In the data rows, the value 128 means zero.
Each row of this table is followed by its label. One hidden rule gives the labels. It looks at one to three of the table's principal directions, none of them among the few with the most spread.
[102, 129, 138, 117, 152, 89, 173, 115, 122, 111, 179, 108, 124, 155, 112, 139, 93, 137, 155, 105, 121, 95, 134,
 100, 132, 108, 140, 95, 123, 124, 128, 136, 150, 164] SC
[118, 130, 81, 144, 39, 94, 112, 145, 180, 81, 79, 85, 140, 166, 146, 43, 120, 126, 75, 122, 102, 129, 81,
 123, 90, 166, 132, 129, 108, 126, 150, 193, 111, 139] SC
[110, 126, 150, 147, 115, 118, 123, 102, 118, 115, 159, 98, 156, 150, 132, 153, 114, 139, 144, 113, 97, 86, 151,
 102, 134, 86, 143, 114, 130, 96, 123, 106, 138, 150] ZG
[184, 138, 92, 80, 149, 117, 139, 178, 116, 58, 107, 187, 100, 179, 139, 73, 113, 124, 226, 126, 131, 127, 129,
 129, 139, 135, 80, 148, 153, 120, 142, 138, 31, 173] SC
[83, 101, 87, 159, 77, 108, 151, 88, 115, 56, 91, 50, 133, 110, 215, 83, 111, 148, 134, 190, 170, 124, 171,
 118, 107, 124, 109, 149, 118, 124, 190, 138, 113, 174] SC
[122, 89, 104, 139, 105, 121, 130, 131, 140, 138, 122, 91, 96, 103, 180, 162, 162, 126, 155, 132, 117, 103, 107,
 84, 140, 62, 138, 114, 119, 110, 133, 106, 101, 90] LQ
[130, 107, 138, 122, 114, 166, 104, 170, 156, 181, 179, 123, 60, 93, 106, 158, 151, 76, 102, 112, 101, 152, 89,
 136, 130, 130, 133, 98, 123, 136, 113, 143, 141, 40] HD
[117, 124, 138, 147, 132, 132, 127, 113, 119, 128, 128, 126, 141, 145, 109, 155, 118, 116, 110, 105, 122, 143, 142,
 134, 115, 148, 154, 127, 122, 110, 141, 129, 148, 131] SC
[111, 132, 120, 152, 128, 116, 167, 97, 118, 131, 168, 91, 142, 152, 77, 168, 157, 120, 131, 78, 85, 79, 110,
 61, 161, 91, 148, 37, 114, 99, 144, 134, 191, 138] SC
[89, 118, 134, 144, 142, 133, 135, 86, 126, 162, 121, 89, 133, 84, 164, 156, 132, 147, 92, 191, 191, 133, 152,
 141, 121, 106, 132, 162, 120, 178, 124, 107, 162, 109] SC
[152, 117, 66, 132, 100, 112, 162, 134, 108, 33, 92, 109, 93, 124, 157, 65, 165, 107, 157, 168, 149, 127, 137,
 74, 157, 131, 86, 97, 128, 129, 182, 156, 99, 162] ZG
[152, 169, 159, 86, 128, 136, 70, 150, 187, 209, 70, 203, 197, 163, 78, 122, 119, 153, 87, 88, 94, 145, 70,
 203, 93, 186, 145, 178, 144, 149, 47, 140, 102, 93] HD
[130, 126, 123, 116, 127, 113, 144, 151, 122, 99, 106, 124, 121, 155, 150, 115, 114, 116, 145, 99, 121, 144, 130,
 143, 100, 156, 130, 136, 125, 95, 151, 149, 104, 148] FH
[152, 136, 119, 115, 132, 116, 109, 139, 143, 134, 80, 152, 140, 157, 113, 101, 132, 144, 105, 109, 131, 142, 106,
 121, 120, 137, 132, 143, 124, 144, 107, 129, 122, 130] HD
[109, 94, 69, 140, 85, 93, 181, 109, 120, 52, 108, 70, 100, 123, 171, 114, 163, 112, 176, 169, 132, 88, 133,
 45, 147, 101, 107, 93, 107, 108, 188, 138, 96, 153] ZG
[193, 158, 115, 89, 146, 131, 107, 180, 141, 144, 30, 204, 150, 150, 118, 85, 152, 142, 123, 100, 133, 170, 87,
 174, 116, 174, 105, 161, 143, 132, 97, 146, 80, 131] SC
[119, 85, 105, 143, 89, 119, 117, 141, 154, 151, 125, 116, 111, 156, 134, 169, 151, 125, 186, 83, 72, 90, 81,
 81, 130, 60, 140, 105, 112, 72, 130, 102, 77, 98] HD
[131, 143, 160, 123, 133, 121, 109, 126, 123, 129, 127, 134, 159, 142, 144, 119, 110, 151, 130, 122, 123, 118, 145,
 148, 119, 114, 129, 152, 142, 122, 101, 113, 123, 148] ZG
[159, 149, 155, 99, 175, 144, 113, 171, 136, 153, 136, 179, 104, 148, 113, 146, 133, 87, 113, 119, 146, 170, 118,
 186, 113, 163, 141, 165, 146, 159, 98, 148, 114, 82] SC
[112, 147, 201, 70, 211, 129, 152, 94, 124, 253, 178, 157, 165, 85, 68, 223, 137, 177, 139, 85, 94, 73, 113,
 92, 156, 95, 154, 92, 121, 136, 50, 54, 198, 98] FH
[110, 101, 121, 165, 162, 155, 149, 95, 105, 140, 182, 105, 96, 116, 118, 229, 143, 92, 153, 139, 147, 123, 153,
 109, 161, 81, 154, 98, 135, 131, 150, 111, 149, 94] SC
[130, 125, 183, 140, 204, 158, 113, 114, 106, 220, 170, 163, 111, 76, 79, 205, 139, 135, 84, 152, 179, 153, 151,
 136, 156, 89, 142, 141, 123, 180, 75, 70, 195, 90] ZG
[110, 120, 152, 143, 106, 117, 107, 120, 132, 137, 119, 115, 154, 136, 159, 133, 118, 146, 134, 133, 122, 113, 139,
 142, 109, 98, 134, 160, 128, 110, 112, 106, 109, 135] ZG
[98, 110, 120, 99, 121, 103, 157, 128, 143, 83, 107, 105, 114, 135, 176, 146, 93, 99, 155, 176, 157, 143, 155,
 160, 88, 180, 129, 177, 134, 137, 144, 163, 62, 131] ZG
[153, 113, 78, 145, 108, 161, 117, 163, 130, 85, 118, 150, 78, 139, 149, 114, 144, 76, 167, 165, 152, 164, 126,
 163, 129, 144, 102, 155, 142, 131, 174, 158, 55, 105] SC
[138, 110, 94, 144, 72, 140, 100, 181, 178, 163, 122, 131, 89, 136, 120, 116, 163, 99, 121, 100, 90, 136, 48,
 137, 119, 113, 126, 112, 115, 113, 127, 159, 95, 69] SC
[146, 155, 161, 82, 132, 127, 90, 168, 172, 174, 84, 218, 166, 179, 84, 116, 109, 125, 136, 104, 106, 154, 89,
 211, 84, 197, 125, 193, 144, 135, 71, 146, 61, 109] ZG
[164, 168, 160, 77, 184, 122, 138, 168, 116, 125, 136, 195, 142, 192, 72, 118, 94, 122, 158, 57, 101, 143, 125,
 164, 113, 179, 125, 129, 143, 106, 108, 144, 116, 164] LQ
[130, 159, 181, 68, 141, 82, 122, 155, 184, 195, 123, 182, 181, 184, 91, 165, 129, 135, 146, 70, 60, 81, 62,
 147, 101, 138, 167, 149, 131, 114, 43, 130, 88, 98] ZG
[156, 152, 167, 106, 162, 133, 127, 163, 116, 129, 166, 174, 131, 202, 59, 146, 115, 94, 153, 22, 64, 135, 116,
 142, 122, 156, 147, 88, 144, 77, 113, 146, 137, 135] SC
[115, 149, 152, 124, 96, 109, 90, 119, 155, 131, 110, 104, 188, 163, 150, 92, 82, 171, 90, 99, 98, 113, 124,
 156, 91, 133, 147, 155, 136, 121, 95, 135, 133, 151] SC
[145, 141, 102, 144, 100, 145, 114, 131, 125, 87, 143, 87, 115, 105, 132, 86, 126, 121, 74, 156, 132, 130, 140,
 104, 144, 140, 115, 110, 121, 147, 151, 149, 163, 139] LQ
[157, 173, 194, 70, 216, 162, 103, 140, 129, 202, 142, 202, 139, 121, 55, 147, 102, 132, 77, 125, 164, 180, 139,
 203, 129, 184, 122, 155, 162, 208, 43, 130, 172, 101] ZG
[150, 128, 122, 165, 112, 142, 98, 152, 136, 175, 121, 183, 138, 139, 57, 120, 148, 136, 110, 75, 90, 138, 79,
 122, 136, 122, 136, 111, 102, 93, 129, 111, 142, 125] LQ
[146, 120, 131, 109, 106, 146, 108, 193, 161, 164, 157, 146, 70, 106, 111, 121, 148, 90, 123, 120, 100, 143, 77,
 142, 128, 133, 112, 116, 123, 129, 106, 149, 106, 70] SC
[135, 147, 143, 78, 117, 111, 128, 147, 140, 124, 117, 156, 149, 121, 139, 83, 114, 150, 155, 134, 101, 105, 120,
 134, 113, 160, 107, 155, 126, 116, 112, 120, 89, 147] LQ
[104, 93, 67, 177, 81, 130, 140, 94, 120, 75, 90, 109, 118, 125, 151, 106, 147, 115, 146, 180, 156, 134, 144,
 101, 126, 135, 118, 143, 107, 121, 206, 126, 98, 140] HD
[111, 116, 103, 158, 107, 138, 133, 87, 113, 109, 121, 72, 133, 70, 173, 133, 140, 145, 99, 197, 162, 113, 162,
 93, 143, 108, 124, 138, 111, 145, 161, 104, 153, 134] LQ
[101, 113, 127, 122, 119, 107, 156, 114, 109, 80, 126, 94, 123, 122, 182, 109, 105, 137, 168, 168, 154, 116, 171,
 125, 116, 120, 103, 147, 129, 121, 152, 123, 100, 169] ZG
[126, 144, 119, 76, 106, 92, 146, 127, 146, 111, 98, 133, 165, 129, 146, 77, 119, 170, 164, 133, 96, 79, 110,
 101, 119, 148, 107, 137, 120, 115, 121, 121, 90, 163] FH
[125, 130, 140, 118, 89, 107, 116, 154, 152, 123, 146, 143, 140, 171, 103, 111, 119, 118, 153, 83, 57, 95, 96,
 111, 110, 137, 138, 123, 113, 78, 125, 130, 96, 132] HD
[76, 95, 141, 188, 116, 144, 116, 82, 129, 186, 162, 90, 129, 71, 123, 188, 119, 145, 83, 161, 153, 130, 143,
 125, 131, 87, 154, 131, 104, 141, 128, 92, 182, 104] SC
[117, 137, 142, 92, 142, 108, 152, 126, 128, 124, 140, 134, 146, 130, 131, 135, 101, 150, 175, 139, 121, 95, 138,
 128, 127, 128, 111, 137, 133, 121, 112, 119, 100, 161] SC
[122, 121, 118, 166, 99, 143, 115, 131, 129, 133, 136, 109, 105, 91, 120, 98, 143, 118, 69, 155, 150, 155, 123,
 131, 133, 130, 118, 116, 113, 149, 142, 143, 169, 116] ZG
[106, 109, 136, 134, 110, 108, 103, 121, 168, 178, 97, 126, 146, 152, 112, 154, 123, 143, 94, 103, 112, 127, 94,
 120, 97, 120, 164, 153, 103, 130, 99, 113, 126, 99] ZG
[123, 90, 103, 130, 98, 105, 136, 147, 139, 120, 118, 121, 110, 156, 160, 156, 146, 127, 217, 111, 90, 83, 103,
 84, 129, 62, 122, 126, 115, 69, 141, 100, 48, 127] HD
[145, 139, 121, 123, 144, 125, 133, 122, 93, 53, 97, 144, 143, 148, 178, 108, 113, 119, 159, 177, 166, 137, 192,
 142, 112, 161, 121, 203, 133, 121, 170, 112, 76, 170] SC
[134, 132, 127, 134, 118, 130, 133, 122, 100, 70, 162, 89, 119, 137, 147, 96, 115, 126, 141, 116, 112, 112, 160,
 101, 147, 107, 113, 86, 145, 110, 146, 137, 149, 163] HD
[201, 205, 158, 62, 223, 120, 159, 129, 92, 146, 126, 166, 161, 116, 49, 97, 157, 178, 93, 99, 138, 107, 125,
 80, 205, 117, 89, 43, 158, 187, 48, 127, 226, 181] ZG
[134, 136, 134, 120, 112, 116, 93, 129, 167, 139, 110, 141, 149, 145, 121, 115, 114, 131, 81, 117, 112, 137, 103,
 143, 110, 155, 162, 152, 133, 151, 95, 145, 123, 101] HD
[179, 162, 179, 125, 199, 172, 92, 142, 100, 169, 171, 210, 134, 137, 38, 152, 118, 122, 103, 92, 129, 163, 146,
 160, 161, 139, 132, 118, 155, 149, 80, 108, 174, 124] ZG
[134, 138, 110, 124, 147, 125, 171, 115, 99, 99, 140, 116, 129, 121, 129, 130, 142, 133, 162, 123, 127, 104, 140,
 95, 157, 117, 115, 86, 131, 112, 156, 128, 145, 160] FH
[162, 149, 131, 93, 171, 152, 135, 128, 107, 117, 129, 167, 122, 121, 106, 123, 141, 111, 133, 114, 128, 148, 140,
 130, 148, 173, 125, 111, 151, 143, 130, 134, 141, 116] SC
[129, 123, 108, 132, 127, 126, 157, 101, 100, 97, 136, 94, 122, 79, 148, 130, 152, 142, 140, 178, 142, 91, 157,
 60, 168, 98, 107, 103, 115, 131, 153, 99, 146, 152] SC
[99, 101, 83, 159, 59, 104, 141, 116, 136, 77, 86, 34, 114, 114, 215, 82, 147, 134, 112, 161, 146, 120, 126,
 103, 115, 95, 112, 114, 119, 124, 165, 157, 122, 139] ZG
[106, 91, 113, 212, 74, 142, 116, 113, 118, 129, 151, 68, 100, 107, 133, 144, 175, 100, 87, 121, 115, 128, 121,
 83, 144, 71, 146, 77, 102, 97, 166, 123, 179, 99] HD
[123, 112, 69, 169, 98, 134, 130, 106, 125, 74, 79, 113, 135, 148, 174, 126, 140, 111, 146, 160, 154, 141, 141,
 138, 115, 141, 139, 163, 128, 117, 193, 142, 82, 132] LQ
[129, 146, 126, 162, 134, 124, 140, 73, 96, 104, 136, 86, 184, 146, 125, 158, 144, 156, 127, 113, 110, 73, 157,
 72, 165, 74, 145, 84, 133, 104, 137, 102, 178, 170] SC
[151, 131, 134, 111, 140, 147, 121, 144, 115, 141, 127, 106, 117, 111, 143, 124, 132, 145, 125, 79, 108, 136, 123,
 125, 142, 106, 115, 77, 149, 111, 109, 130, 156, 126] LQ
[117, 125, 131, 127, 83, 104, 118, 145, 147, 115, 110, 156, 155, 158, 131, 101, 118, 130, 163, 123, 87, 105, 112,
 134, 93, 152, 128, 173, 106, 79, 143, 118, 65, 147] SC
[125, 133, 146, 114, 148, 125, 137, 112, 96, 93, 143, 143, 138, 114, 139, 106, 93, 149, 163, 166, 153, 124, 182,
 135, 135, 136, 100, 151, 140, 134, 133, 105, 115, 178] ZG
[198, 188, 179, 89, 230, 175, 109, 153, 83, 128, 193, 248, 129, 156, 5, 114, 83, 117, 133, 97, 138, 173, 169,
 177, 168, 188, 103, 118, 172, 165, 89, 128, 164, 165] HD
[91, 111, 134, 135, 133, 115, 161, 81, 99, 101, 147, 89, 134, 100, 160, 144, 113, 148, 160, 170, 152, 101, 179,
 99, 139, 101, 117, 123, 127, 126, 147, 101, 137, 163] HD
[153, 114, 69, 158, 100, 135, 132, 126, 114, 75, 85, 117, 119, 152, 158, 104, 174, 117, 167, 116, 121, 124, 118,
 97, 152, 97, 114, 95, 141, 100, 173, 140, 98, 135] HD
[172, 173, 133, 83, 167, 123, 126, 150, 105, 60, 86, 187, 151, 156, 157, 66, 94, 130, 145, 174, 176, 157, 178,
 183, 106, 202, 101, 219, 151, 155, 136, 138, 71, 182] LQ
[131, 128, 123, 99, 95, 107, 129, 166, 141, 79, 111, 129, 111, 159, 166, 67, 116, 107, 156, 121, 110, 135, 121,
 147, 92, 165, 112, 152, 131, 106, 145, 160, 71, 136] HD
[99, 116, 189, 94, 169, 156, 96, 102, 147, 231, 156, 128, 130, 90, 115, 201, 109, 147, 99, 135, 141, 137, 137,
 154, 118, 114, 148, 154, 138, 178, 54, 83, 161, 59] HD
[97, 121, 141, 110, 121, 108, 140, 116, 124, 91, 133, 94, 128, 122, 183, 109, 83, 139, 144, 167, 152, 125, 170,
 147, 100, 140, 117, 166, 134, 137, 135, 131, 104, 155] HD
[125, 119, 115, 142, 39, 100, 84, 167, 195, 134, 105, 112, 135, 182, 110, 84, 132, 115, 87, 71, 53, 118, 50,
 118, 93, 133, 151, 115, 108, 97, 109, 169, 105, 101] ZG
[143, 127, 164, 100, 183, 189, 90, 133, 114, 159, 148, 165, 88, 76, 139, 148, 106, 100, 92, 160, 179, 205, 173,
 197, 115, 186, 137, 184, 154, 185, 114, 114, 141, 63] LQ
[110, 115, 147, 130, 157, 120, 155, 117, 96, 112, 163, 155, 114, 97, 127, 137, 100, 135, 175, 182, 167, 128, 176,
 137, 137, 125, 106, 155, 126, 132, 140, 99, 109, 166] ZG
Here are more rows. What is the label of each one?
[93, 94, 89, 196, 77, 139, 134, 68, 109, 105, 102, 33, 137, 54, 198, 153, 163, 142, 87, 204, 161, 107, 168,
 72, 142, 86, 135, 129, 96, 120, 185, 95, 160, 130] -> LQ
[159, 136, 101, 163, 106, 145, 125, 157, 105, 84, 134, 134, 110, 147, 120, 85, 152, 101, 132, 92, 105, 143, 119,
 123, 140, 133, 117, 92, 127, 85, 177, 152, 135, 146] -> FH
[155, 157, 219, 74, 254, 168, 135, 120, 84, 241, 205, 209, 131, 52, 53, 215, 137, 155, 141, 124, 139, 117, 157,
 125, 183, 104, 123, 115, 139, 159, 49, 39, 196, 104] -> LQ
[115, 131, 138, 132, 155, 112, 160, 99, 101, 125, 148, 153, 148, 93, 114, 136, 112, 163, 163, 177, 157, 101, 160,
 114, 153, 112, 110, 139, 119, 134, 131, 92, 129, 181] -> SC
[107, 151, 210, 106, 252, 154, 136, 84, 119, 232, 255, 112, 124, 114, 49, 255, 77, 135, 77, 85, 138, 115, 154,
 131, 165, 81, 195, 76, 153, 196, 41, 102, 255, 81] -> SC
[113, 134, 148, 142, 113, 118, 116, 116, 124, 118, 139, 111, 155, 137, 145, 114, 102, 147, 122, 127, 121, 116, 147,
 141, 115, 116, 132, 140, 133, 116, 122, 122, 135, 154] -> HD
[122, 105, 99, 181, 94, 139, 130, 128, 114, 116, 115, 86, 91, 73, 163, 101, 171, 118, 86, 174, 168, 151, 131,
 112, 143, 100, 109, 112, 109, 140, 164, 134, 160, 119] -> HD
[188, 170, 140, 53, 194, 133, 117, 172, 127, 142, 65, 248, 147, 132, 125, 75, 108, 158, 164, 139, 168, 176, 124,
 215, 116, 195, 92, 204, 165, 166, 86, 130, 60, 148] -> LQ
[182, 165, 153, 61, 211, 174, 118, 150, 98, 125, 123, 219, 112, 96, 111, 101, 109, 116, 130, 160, 181, 197, 171,
 199, 133, 221, 100, 179, 166, 186, 113, 128, 118, 120] -> LQ
[101, 116, 119, 115, 118, 111, 153, 115, 136, 81, 114, 90, 125, 143, 160, 151, 102, 99, 134, 155, 143, 138, 155,
 143, 100, 173, 139, 147, 133, 130, 149, 165, 97, 133] -> HD
[173, 192, 165, 57, 161, 125, 108, 146, 124, 131, 118, 254, 200, 142, 69, 54, 83, 182, 169, 129, 100, 109, 134,
 166, 126, 204, 92, 187, 141, 128, 91, 98, 83, 193] -> FH
[153, 129, 153, 124, 161, 160, 103, 147, 129, 168, 171, 167, 99, 135, 67, 161, 135, 101, 121, 95, 115, 151, 115,
 140, 152, 118, 134, 98, 148, 145, 91, 128, 150, 86] -> ZG
[162, 121, 81, 121, 133, 125, 144, 138, 111, 70, 74, 163, 118, 157, 153, 102, 153, 120, 201, 140, 146, 135, 132,
 124, 143, 127, 98, 137, 149, 117, 160, 135, 55, 151] -> ZG
[140, 136, 147, 135, 137, 145, 114, 120, 122, 173, 143, 69, 111, 77, 137, 133, 176, 145, 59, 143, 148, 116, 123,
 88, 171, 51, 112, 73, 136, 179, 75, 115, 216, 96] -> ZG
[119, 108, 62, 160, 77, 111, 144, 109, 130, 72, 69, 114, 133, 148, 147, 84, 154, 126, 147, 146, 134, 124, 117,
 93, 125, 137, 117, 126, 109, 111, 192, 142, 96, 151] -> HD
[134, 149, 117, 144, 112, 130, 136, 120, 122, 97, 136, 104, 149, 133, 107, 119, 124, 123, 99, 128, 115, 117, 136,
 116, 140, 147, 126, 99, 126, 120, 144, 154, 157, 158] -> LQ
[104, 99, 94, 168, 80, 115, 145, 120, 128, 108, 117, 68, 120, 134, 166, 141, 154, 118, 139, 99, 97, 106, 111,
 87, 120, 96, 147, 93, 104, 70, 178, 132, 128, 125] -> FH
[154, 165, 151, 107, 129, 123, 92, 164, 167, 159, 144, 169, 142, 164, 88, 89, 116, 131, 93, 89, 99, 133, 78,
 167, 121, 142, 138, 128, 147, 155, 71, 161, 135, 108] -> SC
[125, 122, 109, 122, 152, 116, 168, 101, 81, 39, 104, 110, 124, 139, 196, 131, 129, 107, 179, 182, 176, 127, 201,
 113, 122, 146, 123, 172, 133, 122, 190, 116, 88, 164] -> SC
[132, 144, 134, 122, 160, 115, 158, 113, 102, 122, 123, 138, 164, 166, 107, 152, 125, 141, 157, 67, 101, 109, 134,
 111, 130, 132, 145, 101, 127, 82, 143, 119, 145, 167] -> FH
[120, 152, 217, 59, 194, 111, 119, 122, 160, 255, 150, 180, 181, 133, 68, 215, 127, 170, 130, 66, 80, 83, 86,
 131, 125, 103, 167, 131, 131, 139, 10, 73, 154, 82] -> HD
[121, 119, 90, 136, 150, 116, 188, 103, 81, 66, 92, 98, 123, 141, 164, 128, 141, 121, 165, 120, 159, 138, 163,
 105, 129, 139, 122, 105, 126, 101, 197, 139, 133, 173] -> LQ
[93, 122, 131, 99, 121, 102, 153, 118, 144, 131, 113, 102, 144, 127, 168, 137, 103, 147, 155, 138, 128, 108, 129,
 141, 97, 139, 128, 151, 124, 120, 126, 132, 99, 138] -> LQ
[145, 149, 220, 60, 233, 170, 108, 148, 128, 218, 217, 174, 83, 105, 47, 203, 100, 99, 92, 129, 156, 166, 150,
 172, 149, 141, 127, 124, 165, 218, 22, 118, 184, 62] -> ZG
[162, 153, 132, 125, 116, 126, 91, 148, 154, 110, 128, 160, 142, 163, 92, 98, 117, 108, 82, 104, 99, 144, 107,
 142, 126, 170, 154, 131, 142, 141, 105, 163, 127, 116] -> HD
[124, 117, 100, 166, 66, 113, 129, 125, 140, 103, 138, 71, 125, 148, 126, 108, 164, 122, 121, 94, 77, 87, 92,
 67, 152, 73, 129, 49, 122, 94, 140, 150, 151, 131] -> ZG
[154, 154, 167, 92, 148, 130, 90, 153, 163, 181, 100, 211, 163, 156, 88, 142, 127, 125, 123, 122, 116, 143, 100,
 190, 111, 165, 137, 182, 149, 151, 58, 129, 83, 96] -> ZG
[105, 121, 127, 137, 127, 109, 151, 95, 108, 89, 128, 89, 140, 124, 176, 135, 121, 140, 152, 172, 155, 102, 170,
 112, 132, 99, 121, 141, 133, 130, 142, 115, 119, 159] -> ZG
[101, 93, 64, 164, 81, 125, 141, 97, 129, 88, 64, 107, 123, 116, 163, 97, 144, 127, 133, 174, 162, 146, 134,
 112, 112, 151, 120, 152, 103, 126, 200, 132, 99, 136] -> SC
[97, 101, 96, 151, 27, 82, 120, 144, 184, 123, 84, 46, 131, 149, 180, 91, 150, 136, 100, 101, 81, 97, 61,
 96, 97, 88, 138, 100, 103, 95, 127, 167, 110, 113] -> ZG
[138, 156, 192, 72, 231, 113, 157, 126, 124, 209, 174, 163, 134, 128, 68, 209, 132, 136, 116, 80, 123, 110, 115,
 112, 150, 113, 165, 98, 133, 159, 52, 103, 191, 100] -> SC
[174, 137, 73, 134, 126, 144, 139, 140, 99, 54, 87, 165, 122, 159, 135, 78, 155, 113, 189, 130, 135, 141, 136,
 126, 152, 143, 90, 117, 152, 109, 180, 146, 79, 163] -> HD
